In the data rows, zero lies at 7.5, halfway between 7 and 8.
Each second row below is the first row of its pair, turned about zero in one of four ways (a turn may also mirror it), then rescaled, with some noise.
After each pair comes the number of its way: 0 for the first way seen, 1 for the next new one, and so on.
[12 12 13 11 12 3 7 10 3 8 5 5 3 3 4 11]
[2 4 2 8 5 8 4 1 12 4 7 10 4 7 14 11] 0

[6 5 4 5 2 12 11 9 6 9 4 8 12 5 7 4]
[13 15 9 8 11 8 7 9 3 12 9 7 5 10 10 7] 0

[5 9 10 11 7 7 4 4 13 4 10 8 8 11 10 3]
[5 3 10 7 7 9 6 13 7 13 11 7 12 6 2 10] 0

[8 7 4 6 3 13 13 8 5 6 2 11 12 8 7 5]
[7 11 6 15 3 7 9 8 5 7 7 3 5 5 13 9] 1

[12 12 11 3 9 5 5 10 2 4 8 2 5 4 9 13]
[4 5 12 5 4 2 11 8 7 10 11 9 6 14 5 2] 1

[10 9 7 5 4 11 11 3 9 6 4 9 9 7 9 8]
[10 9 10 12 5 4 4 10 5 7 13 9 7 10 8 8] 0

[7 6 5 5 3 11 11 8 8 8 4 8 12 5 7 6]
[6 10 6 12 5 7 9 6 4 6 10 4 4 6 12 9] 1

[8 5 3 3 11 10 10 6 5 13 11 5 5 12 5 11]
[8 10 12 7 10 5 11 5 5 0 3 8 11 9 7 7] 0

[8 7 6 3 12 9 9 9 5 11 9 5 5 9 5 12]
[7 2 10 10 10 3 7 7 4 12 7 11 6 9 6 8] 2

[4 9 10 9 7 7 3 4 12 6 11 7 8 10 9 4]
[8 6 6 6 9 9 12 9 9 7 10 0 12 8 9 7] 2

[7 5 3 5 2 13 12 8 7 9 2 10 13 7 6 4]
[11 13 13 9 10 6 6 6 4 11 11 6 4 11 8 6] 0

[12 11 11 11 10 4 8 11 3 10 5 5 3 3 3 9]
[8 7 8 13 5 3 14 13 9 3 8 5 12 11 8 8] 3

[3 3 6 12 8 7 4 11 12 3 12 12 11 9 12 5]
[14 11 8 7 9 11 5 6 9 1 12 1 8 11 7 11] 2

[10 8 6 7 4 12 12 3 7 4 3 11 10 8 9 6]
[8 9 11 4 4 10 5 5 2 8 9 1 4 8 12 3] 3

[13 13 13 11 12 2 8 10 4 8 5 5 2 4 4 11]
[3 2 3 8 5 6 5 1 10 3 7 10 5 5 14 12] 0

[9 7 6 6 4 11 11 5 8 6 4 8 10 6 9 7]
[11 11 12 9 7 5 5 7 6 11 13 8 6 8 8 5] 0

[4 10 10 9 7 8 4 3 13 4 9 9 8 12 10 2]
[5 3 11 8 8 10 7 12 7 14 9 5 10 4 2 10] 0

[11 11 12 10 9 4 7 12 3 11 5 4 4 3 3 10]
[4 6 12 1 4 4 9 11 11 3 12 11 7 14 7 7] 1

[4 4 9 8 5 5 8 2 10 10 7 12 7 10 12 3]
[11 6 6 7 13 7 3 7 5 10 6 7 0 6 9 8] 3

[6 10 8 6 8 9 8 5 10 11 11 7 6 12 8 5]
[12 6 5 10 6 9 3 7 8 11 5 10 9 6 6 8] 1

[9 7 6 5 3 10 11 4 9 6 5 7 10 5 8 7]
[5 10 6 12 7 8 9 7 4 10 9 3 7 7 12 10] 1

[11 10 8 7 5 10 11 2 9 4 5 7 7 6 9 9]
[4 10 8 12 8 4 7 6 7 13 8 3 8 10 10 10] 1

[11 11 12 10 9 3 6 12 2 10 5 4 4 2 3 9]
[4 9 0 9 9 7 2 2 12 6 6 10 5 8 14 11] 0

[10 9 7 6 4 11 12 3 8 3 3 10 9 8 9 8]
[11 11 14 11 4 4 3 8 6 10 11 9 7 10 7 8] 0

[13 12 12 11 12 3 7 10 4 9 6 4 3 3 3 11]
[12 7 7 11 6 4 15 12 11 1 9 4 11 13 7 9] 3

[10 8 6 7 4 13 13 3 7 4 2 11 11 8 9 6]
[6 9 5 15 6 6 8 6 5 12 6 2 8 6 10 9] 1

[3 7 9 8 6 8 3 8 12 7 9 9 11 10 10 2]
[9 6 8 5 10 10 10 13 4 13 8 5 8 6 5 8] 0

[10 11 11 7 9 4 6 11 3 10 7 3 5 4 4 11]
[4 3 5 9 6 5 14 11 11 4 8 5 10 11 7 8] 3

[3 5 6 4 6 8 5 9 10 12 11 6 10 9 6 3]
[10 8 3 10 11 8 12 4 5 6 14 7 8 7 11 9] 2

[12 12 12 8 10 3 6 12 4 10 6 3 3 3 4 10]
[6 7 12 9 3 8 8 5 14 13 5 9 8 2 10 7] 2

[5 8 10 9 8 6 3 4 12 5 12 7 7 10 10 5]
[9 4 6 5 8 8 4 5 9 12 4 9 8 4 8 9] 1

[8 6 5 6 3 12 12 7 7 7 3 9 11 6 8 6]
[6 7 9 4 5 9 6 4 3 11 6 6 5 9 9 1] 3

[11 12 11 4 9 4 5 11 2 8 8 3 6 4 5 13]
[2 5 7 8 7 5 15 11 9 3 10 5 11 13 5 10] 3

[3 3 8 12 7 6 3 9 11 3 11 11 9 9 12 6]
[12 5 8 6 7 4 2 9 11 11 5 12 5 2 6 8] 3

[6 4 8 7 9 8 6 7 10 7 12 6 7 10 8 9]
[9 8 7 6 8 11 7 6 5 8 6 11 8 5 7 6] 1

[4 3 7 13 11 5 2 12 11 3 13 12 9 7 12 8]
[13 5 8 7 7 3 5 7 14 9 4 14 9 0 7 9] 3

[6 4 3 2 9 10 9 7 6 13 10 6 6 13 6 8]
[8 11 12 7 10 8 12 6 5 0 6 6 7 9 4 7] 0

[5 6 10 9 6 6 7 2 11 7 8 11 6 12 11 4]
[12 6 6 8 10 8 2 9 6 11 7 8 4 8 8 11] 3

[6 3 5 8 5 6 9 3 9 12 8 12 7 11 12 3]
[5 7 3 9 12 11 9 3 4 3 8 4 8 9 4 3] 2

[9 9 5 7 3 13 13 5 6 5 2 11 11 8 8 6]
[5 9 7 15 5 6 8 9 6 9 6 0 5 7 13 10] 1

[2 2 2 13 13 5 2 13 11 2 13 13 12 5 13 12]
[10 7 8 5 9 5 5 8 14 7 0 13 10 0 5 9] 3

[4 10 10 10 6 8 4 7 12 4 9 10 9 11 10 2]
[6 4 10 6 9 8 9 12 8 13 9 5 9 5 1 9] 0

[10 9 7 6 4 12 12 4 8 4 4 10 10 7 8 7]
[6 13 4 4 8 3 7 12 5 6 8 8 6 8 4 6] 2

[6 9 5 3 7 9 9 6 9 12 10 6 6 13 6 3]
[6 7 12 9 12 7 11 7 4 4 10 5 9 6 5 9] 0

[13 13 13 8 12 2 4 9 4 8 7 2 2 3 4 13]
[7 6 4 9 7 4 15 14 11 4 11 4 14 11 7 13] 3

[6 4 6 4 8 9 7 8 9 11 12 6 7 11 6 8]
[8 7 5 13 11 5 8 4 6 7 10 7 9 10 8 9] 2

[8 5 3 2 12 9 9 7 6 13 11 4 4 12 4 11]
[5 9 4 9 12 15 10 4 5 5 14 7 13 8 5 8] 3

[7 4 4 3 10 9 10 5 6 13 10 5 5 12 4 9]
[5 11 3 9 13 13 8 2 6 6 9 7 10 9 6 7] 3

[12 12 12 10 10 3 6 12 3 11 6 3 3 2 2 11]
[8 8 6 11 6 3 14 12 10 2 7 6 10 11 8 9] 3

[12 13 12 12 10 3 6 11 3 11 6 4 3 2 3 10]
[5 5 12 0 6 4 8 9 10 4 11 10 7 15 8 8] 1

[4 3 8 11 5 5 8 2 9 9 7 12 8 9 11 5]
[7 7 6 9 14 10 6 11 10 10 7 8 5 1 10 11] 1

[6 6 4 5 2 13 12 9 7 8 3 11 13 5 6 4]
[9 11 6 14 5 8 10 10 5 5 10 4 5 6 11 11] 1

[9 7 7 5 3 11 11 4 8 6 4 8 10 6 7 7]
[13 10 12 10 6 3 6 9 5 12 11 8 8 7 8 7] 0

[11 11 11 10 10 3 6 12 3 11 6 4 4 3 2 10]
[5 7 13 9 2 7 8 5 13 11 6 11 7 3 12 8] 2

[11 11 9 2 8 8 6 10 2 3 9 2 6 5 12 13]
[5 8 11 7 7 4 10 6 5 9 10 10 4 12 4 0] 1

[5 4 9 9 5 6 9 2 10 10 7 12 7 10 11 4]
[9 8 3 8 12 9 6 11 10 12 6 8 8 3 9 13] 1

[4 7 9 10 5 7 5 3 12 8 8 10 8 10 11 3]
[7 5 5 9 10 12 7 7 7 4 10 1 10 8 6 4] 2

[5 10 9 9 6 8 5 4 12 7 9 10 8 11 11 3]
[10 4 2 8 10 7 3 8 9 11 3 7 8 6 11 8] 1

[7 4 3 2 11 10 9 7 6 12 12 3 4 13 5 12]
[9 2 7 13 11 1 7 3 1 12 6 12 10 10 7 10] 2

[8 6 4 6 3 12 13 7 6 7 2 11 12 7 7 4]
[9 10 5 15 5 8 10 9 6 7 8 1 4 7 12 11] 1

[2 3 4 12 9 6 2 13 11 2 13 12 11 8 12 8]
[10 6 8 4 8 2 3 5 11 9 3 15 8 0 6 8] 3

[8 6 4 3 13 10 10 6 5 12 11 4 5 12 5 12]
[5 11 4 8 13 14 11 4 6 3 11 8 14 9 7 9] 3

[9 8 7 5 4 11 11 3 7 6 3 9 10 7 7 7]
[4 9 5 12 6 7 9 8 5 10 7 5 5 6 10 11] 1

[11 11 12 10 11 3 6 12 4 10 6 3 4 2 3 10]
[3 6 0 9 8 8 4 2 9 4 5 10 6 7 14 10] 0

[12 12 13 9 11 2 3 11 4 10 7 3 2 4 3 12]
[6 2 12 0 2 5 9 9 8 6 10 13 9 15 5 8] 1

[4 10 9 10 6 9 5 5 13 5 9 10 9 12 11 3]
[9 10 5 5 11 9 8 11 7 5 12 2 13 9 7 3] 2

[13 13 11 3 10 5 5 9 2 4 9 2 3 4 11 13]
[5 7 3 11 7 5 9 7 15 1 11 12 5 11 8 12] 0

[2 2 2 13 8 5 4 13 10 2 12 13 13 7 13 8]
[10 7 9 5 7 4 6 4 13 9 1 14 7 0 7 6] 3

[8 8 5 4 3 12 12 7 8 7 3 9 12 7 8 5]
[6 7 12 4 4 11 7 4 2 9 7 5 7 10 6 2] 3

[5 3 3 12 7 5 8 10 9 5 10 12 8 9 12 10]
[9 11 7 7 15 8 9 7 10 6 6 6 9 3 5 6] 1

[4 9 10 9 6 7 3 6 13 5 9 9 9 11 11 2]
[6 4 9 7 9 9 10 12 6 12 10 5 8 5 3 9] 0

[7 6 5 6 2 12 12 8 7 8 3 10 12 6 7 5]
[8 10 5 15 4 8 10 8 7 7 9 2 5 7 11 10] 1

[9 8 6 7 4 12 13 4 8 5 3 11 11 8 9 6]
[5 13 5 4 7 6 7 11 3 3 8 10 5 7 5 6] 2

[3 2 2 13 13 4 2 13 11 2 13 13 12 5 13 12]
[15 10 11 10 9 12 2 5 9 5 11 1 4 15 5 15] 2

[13 13 13 12 13 2 4 9 5 9 7 2 2 2 3 12]
[1 1 0 10 6 8 7 1 11 3 8 10 8 9 15 13] 0

[3 2 4 12 8 4 4 12 11 3 12 13 9 8 13 11]
[14 9 9 10 7 11 3 4 11 4 9 3 8 13 5 12] 2

[5 8 9 8 8 7 4 4 11 7 11 7 6 9 6 6]
[9 7 7 9 9 8 11 8 11 9 10 3 10 8 7 8] 2

[3 5 8 7 7 6 3 8 10 9 12 7 8 9 7 4]
[11 4 3 6 8 13 6 4 8 5 7 12 6 3 8 8] 1

[6 3 3 3 7 9 9 6 5 13 8 6 6 12 6 9]
[10 11 13 7 11 8 13 6 5 0 7 4 9 9 8 5] 0

[2 2 2 13 13 6 2 13 12 2 13 12 13 8 13 9]
[15 9 12 8 9 12 2 4 9 3 11 0 5 15 6 15] 2

[2 3 3 12 6 8 7 12 10 3 8 13 13 9 12 4]
[11 6 11 4 7 3 2 3 8 12 4 15 4 0 6 4] 3

[7 4 2 2 12 10 10 5 5 12 12 3 5 13 5 12]
[9 8 12 11 8 11 6 8 1 4 10 11 13 6 0 9] 1

[12 12 12 11 11 2 7 11 3 9 6 4 3 3 3 11]
[3 6 14 0 3 6 7 10 12 5 9 9 9 15 6 9] 1

[9 8 7 4 4 11 11 6 8 6 4 8 11 6 8 7]
[6 8 5 10 5 7 8 9 5 13 9 3 6 9 10 9] 1

[9 7 7 4 3 11 10 6 8 5 4 7 10 6 8 7]
[6 8 5 12 6 6 9 7 2 9 9 6 6 10 10 9] 1

[7 5 4 4 2 12 10 8 7 9 3 8 12 6 6 5]
[13 13 11 10 9 8 6 9 4 10 9 7 6 10 10 7] 0

[3 6 8 9 5 8 3 9 12 6 10 9 11 11 10 2]
[6 6 8 4 10 11 12 12 7 13 8 5 6 5 2 7] 0

[10 11 11 11 9 4 8 11 3 11 5 5 5 4 2 8]
[3 7 3 8 11 7 3 2 10 5 7 8 6 6 14 10] 0

[5 4 9 12 8 7 5 5 11 3 11 9 7 10 11 6]
[10 6 7 8 8 12 8 8 8 5 10 1 11 11 4 11] 2

[10 10 11 8 11 4 8 11 4 11 6 4 4 4 2 8]
[5 6 13 9 3 7 8 6 11 12 7 10 8 1 12 6] 2

[12 12 12 11 12 3 7 10 4 8 6 5 2 3 4 10]
[0 3 3 9 7 6 3 2 11 3 6 8 4 6 13 14] 0

[3 9 10 8 6 7 3 6 13 5 10 8 9 11 10 3]
[11 2 4 6 9 8 3 5 10 10 4 8 7 4 12 8] 1

[11 11 11 4 11 4 8 10 4 9 8 3 3 4 5 12]
[6 2 12 6 6 5 8 7 13 13 5 12 6 7 11 9] 2

[9 8 8 8 11 6 9 8 5 12 7 6 4 5 2 7]
[5 7 11 4 5 9 9 10 8 5 9 9 7 11 5 10] 1

[7 5 3 3 10 10 10 5 6 12 10 6 6 13 5 9]
[5 10 5 9 14 14 9 4 5 6 10 8 10 7 6 6] 3

[8 6 5 4 12 9 10 6 6 12 8 6 4 11 4 10]
[9 8 10 8 6 13 9 11 3 7 8 11 13 7 1 9] 1

[11 10 8 6 5 11 12 3 9 3 4 8 8 6 10 9]
[7 9 5 1 7 5 8 14 4 6 4 8 5 6 5 5] 2

